In the rows, 128 means zero.
Where one turn sends some rows of the set: a few examples, then the rows asked
gorid: [112 131 125 109 135 184 121  94 113 120 144 130 165 138 138 103 125 160
 129 117 158 108 109 130 122]
Mula: [112 112 124 114 160  73 164 116 131 120 117  99 110 125 127 147 147 146
 132 156 100 139 117 125 136]
buk: [118 128 135 140 116 145 134  96 112 135 118  98 129 108 129 104 140 115
 122 129  73 124  91 102 125]
kelim: [135 126 114 124 151 117 166 127 127 136 103  83 112 108 125 176 142 128
 128 129 150 146 131 110 141]
Rada: [159 156 132 138 150 114 155 114 103 145 129 123  87 128 136 132 158 110
 131 140  99 139 133 149 104]
Miver: [ 94 104 145 122 136 150 120  96 101 128 141 120 142 143 150  88 146 147
 121 141  96 105  97 139 116]
mib: [112 101 164 134 128 121 102 129 142 141  84 145 123 132 173 101 140 119
 119 131 135 128 112 139 121]
geso: [ 96 119 139  90 190  96 143 127 127 101 131 133 134 152 136 135 129 138
 129 158 138 127 124 147 130]
sali: [119 134 130 100 182 141 147 138 123 118 117 117 135 132 134 163 126 120
 126 132 187 134 138 135 134]
limin: [127 126  98 126 146 135 140 148  98  95 173 133 132 136 121 150  87 161
 129 128 147 130 130 145 126]
zezo: [123 144 116 152 170 125 135 142  95 123 149 124 101 146 145 124 137 175
 132 156 109 123 128 168 127]
Vuzol: [164 144 112 106 113 124 121 104 118 144 122 173 118 151 120 141 162 118
 124 119 103 111 142 123 112]
zak: [129 103  95 105  82 143 122 133 109 115 153 156 128 142 108 167 137 117
 129 114 116 131 121 138 124]
geni: [123 118 116 129  94 120 119 121 167 115  96 138 141 109 137 124 109 161
 142 112 153 146 102 114 142]
Ton: [140 165  96 141 148 138 110 147 128 154 114 149 132 137 130 109 150 140
 117 141  92 102 151 150 131]
dudib: [113 102 130 139 115 138 109 131 150 140  94 133 136 128 168 110 134 173
 131 122 171 130 117 144 134]
Zoti: [135 154 116 127 116 181 136  95 124 127 121 107 150 102 117 121 119 127
 131 105 135 126 104  94 131]
pape: [123 117 148 125 107 104 113 119 159 115  86 150 128 114 141 114 112 107
 130 122 118 144  95 109 130]
sapud: [163 140 115 111 126 123 159 118 106 116 156 133 116 117 111 158 107  96
 128 113 137 146 134 126 103]
Siman: [106 124  79 140 116 156 112 177 120 124 143 132 142 128 119 134 125 139
 123 133 105 123 130 165 142]

Ton moves to Siman
Miver moves to gorid
Now find these:
Mula moves to geso
limin moves to sapud
mib moves to dudib

